[[ -4 -26   0  -3]
 [  8  -6 -35  28]] >> -26

[[5996 8907 1886 4879 1012 9542]
 [6519 6658 2967 2874 2649 6662]] >> 8907

[[12 48  7 88]
 [37 71 37 33]] >> 48

[[297 337 230 786]
 [786 519 394 228]] >> 337

[[ 312  202 -516  487  522 -666]
 [ 286 -101 -387   49   62  415]] >> 202

[[ -6   1 -34 -26 -13]
 [-45 -16  18  42  24]] >> 1

[[9 7 5 7]
 [8 3 5 1]] >> 7

[[721 467 496 343]
 [911 426 414 187]] >> 467

[[-521   46  190 -320  270]
 [ 586 -368  602  769    4]] >> 46

[[ -51 -697  471 -314 -189  810]
 [ 682  482  768  117  729   -3]] >> -697
---
[63, 164, 236, 86, 51, 89, 87] value 63

[[-11, -32, -24, -4],
 [21, 38, -40, -1],
 [-32, -2, 29, 46]] value -11

[5045, 8586, 6658, 7922, 2160, 5509] value 5045

[[7, 9, 8, 5, 8, 3],
 [6, 4, 4, 6, 2, 8]] value 7

[560, 600, 399, 685, 915, 855, 243] value 560

[2, 3, 2, 3, 8] value 2
---
[[-15   6  63 -10  -5 -11   3]
 [ -2  13  31   5   1  -1  18]
 [  2  12 -53   1  -3  -6   5]] -> 1

[[ 24 -63  -6   7  -9  65  66]
 [ 28  55 -17  64 -72   6  49]] -> -72

[[ 39  11 -11  51  -6  71]
 [ 45 -30   8   0  21 -53]] -> 0

[[ 21   1   1  71   1 -14  81]
 [-76 -22 -31 -38  19   1 -45]
 [ 17  -8 -48 -23 -28 -48  -6]] -> 19

[[-32  26  28  75 -18]
 [-33  66 -56  44 -17]] -> -56

[[-13  26 -14 -25 -20 -25]
 [ 13 -52   5  33  60 -11]
 [-40  66 -75  18 -70  27]] -> 33
---
[[-41  -4  14 -21]
 [ -2   2  -8   9]
 [-65   5  38 -25]] ⇒ -65

[[ 51   7 -14  40  23]
 [  4 -22 -21  -8 -65]
 [ 17   8   3 -42  27]] ⇒ 17

[[ 72 -40 -19  39 -44  49  72]
 [ 76 -40 -19  36 -40  51  68]
 [-36  10   4  11 -24 -23  10]] ⇒ -36

[[-32  38  40 -70  37  30 -39]
 [-41 -41  23  31 -33 -13  -1]
 [ 26  13 -48 -57  16 -35 -36]] ⇒ 26

[[ 28  35  21  21  32 -15  59]
 [ 37  46  25  29  45 -34  86]
 [ 28  35  21  14  31   2  45]] ⇒ 28

[[-28 -56 -13  69  16  10]
 [ -5  58  12 -73 -50  29]
 [ 16  34  78  56  20 -31]] ⇒ 16

[[ 63  22  44 -19   0]
 [ 69  40  48 -29  -7]
 [ 50  67  24 -49  68]] ⇒ 50

[[-19  -3 -45 -15 -13]
 [ 55  -4  82  70   8]
 [  1  -3  20  -4   2]] ⇒ 1
---
[[-64 -10 -16   5  55]
 [  7  21 -17  28  34]
 [ -6 -15  12 -65  -5]] --> -17, 55

[  1  77 -51  21  53] --> -51, 77

[[-19   4   6   2  31]
 [ 10  15 -50  39  21]
 [-39 -18  72 -85  -9]] --> -50, 72

[ 20 -72 -62 -26 -52 -46 -76] --> -26, 20

[  1  65  27 -48 -16  29  83] --> -48, 83

[ 76 -31   7  53  23  11 -37] --> 53, 76

[ 41   9 -50 -53  27  67 -20] --> -53, 67
---
Input: [-21  36 -79   4]
Output: -21, 4

Input:
[[-38   4  30  18]
 [ 84 -19 -12 -37]]
Output: -38, -37

Input: [-64   2 -11   0]
Output: -64, 0

Input: [-11 -39 -75  67  36 -35  -3]
Output: -11, -3

Input: [ 84 -51 -42  57 -36   4]
Output: 84, 4

Input: [-52  32   0 -16  81   4]
Output: -52, 4

Input: [-11 -53 -83 -14 -70]
Output: -11, -70
---
array([[-38,  30, -72,   5, -10],
       [-32,  44,  23, -73,   9]])	23

array([-53,  36, -85, -65,  50])	-85

array([ 82, -28, -30,  14, -68])	-30

array([[ 40,   7,   2, -18,  45],
       [ 56,  45,   1,  18, -24],
       [-81,  13,  53,  26,  41]])	53

array([10, -8, -4, 27, 66])	-4

array([[ 57,   8,  54, -23,  83],
       [-23,  24, -21, -14, -42]])	-21
---
[[117  94  69 205  62 118 100]
 [117  91  84 160  67 108 107]
 [120 110 138 116 128 112 131]] Out: 112

[5998 5412 1472 7835 2638] Out: 5412

[203 140  45 118 147] Out: 140

[ 91 135 212  85  33] Out: 91

[2 8 1 0 7] Out: 2

[6393 1287 4275 9137 4710 4359 7204] Out: 4710
---
[[-12 -55  -3  -4]
 [ -8   6 -30 -27]
 [ 19   9 -65 -10]] gives -65

[[ 40  16  28   0 -16  55  24]
 [-17  68   4 -43   6  13 -28]
 [-34  -9  -8 -22  12 -75 -37]] gives -8

[[ -9 -69   0   0 -26]
 [ 12 -10   1   1 -33]
 [-18   3  -3  -1  73]] gives -3

[[ -4  51  50 -80]
 [-16  27  27 -26]
 [-45  14  15 -14]] gives 15

[[-22  43  -5 -13  -9]
 [-13  34  -8 -11  -2]
 [-49  -6  62  20 -38]] gives 62

[[-49 -14 -67  35 -31  -9  34]
 [-24 -64  26  56  50  55 -70]
 [-11 -18 -46 -16 -25   2   6]] gives -46

[[ 32  34  17 -55  56  61]
 [ 52  -5 -25 -53  22  64]
 [ 15  34  -7  38  45  18]] gives -7
---
array([[-169.97,   78.73,  -47.53,   74.99,  -59.68,   87.19,  129.13],
       [ -38.65,   27.50,  -40.47,  -12.32, -200.59,  111.52,   90.47]]) → -59.68

array([-105.038,  -89.032,  176.867,  173.769,   19.768,   72.982]) → 173.769

array([-0.10,  0.12, -0.09,  0.08]) → 0.12

array([  1.367, -11.206,  14.008,   1.093,  -1.811, -13.703]) → 1.093

array([ -5.433,   5.432, -14.465,  13.185]) → 5.432

array([ 1.17, -0.56, -1.06,  1.72,  0.52]) → -1.06

array([[  -1.522,   73.618,  -32.409,  -14.185,  -67.209,   13.479,
          10.720],
       [ -16.230,   35.211,  126.348,  -25.766, -179.448,   10.368,
           7.730],
       [ -11.636,  -40.723,  121.091,  -17.598,  -78.527,   -4.558,
          -5.023]]) → -67.209

array([[-226.58,  101.89,  107.60,  -57.09, -141.91,   33.59,   46.37],
       [ 201.86,  -27.30, -227.91,    3.02,  139.85, -126.17, -224.05],
       [ -12.74,  -19.29, -104.09,  -67.34,   -4.01, -113.06,  -50.17]]) → -141.91

array([-0.072, -0.168,  0.081,  0.122,  0.093]) → 0.081
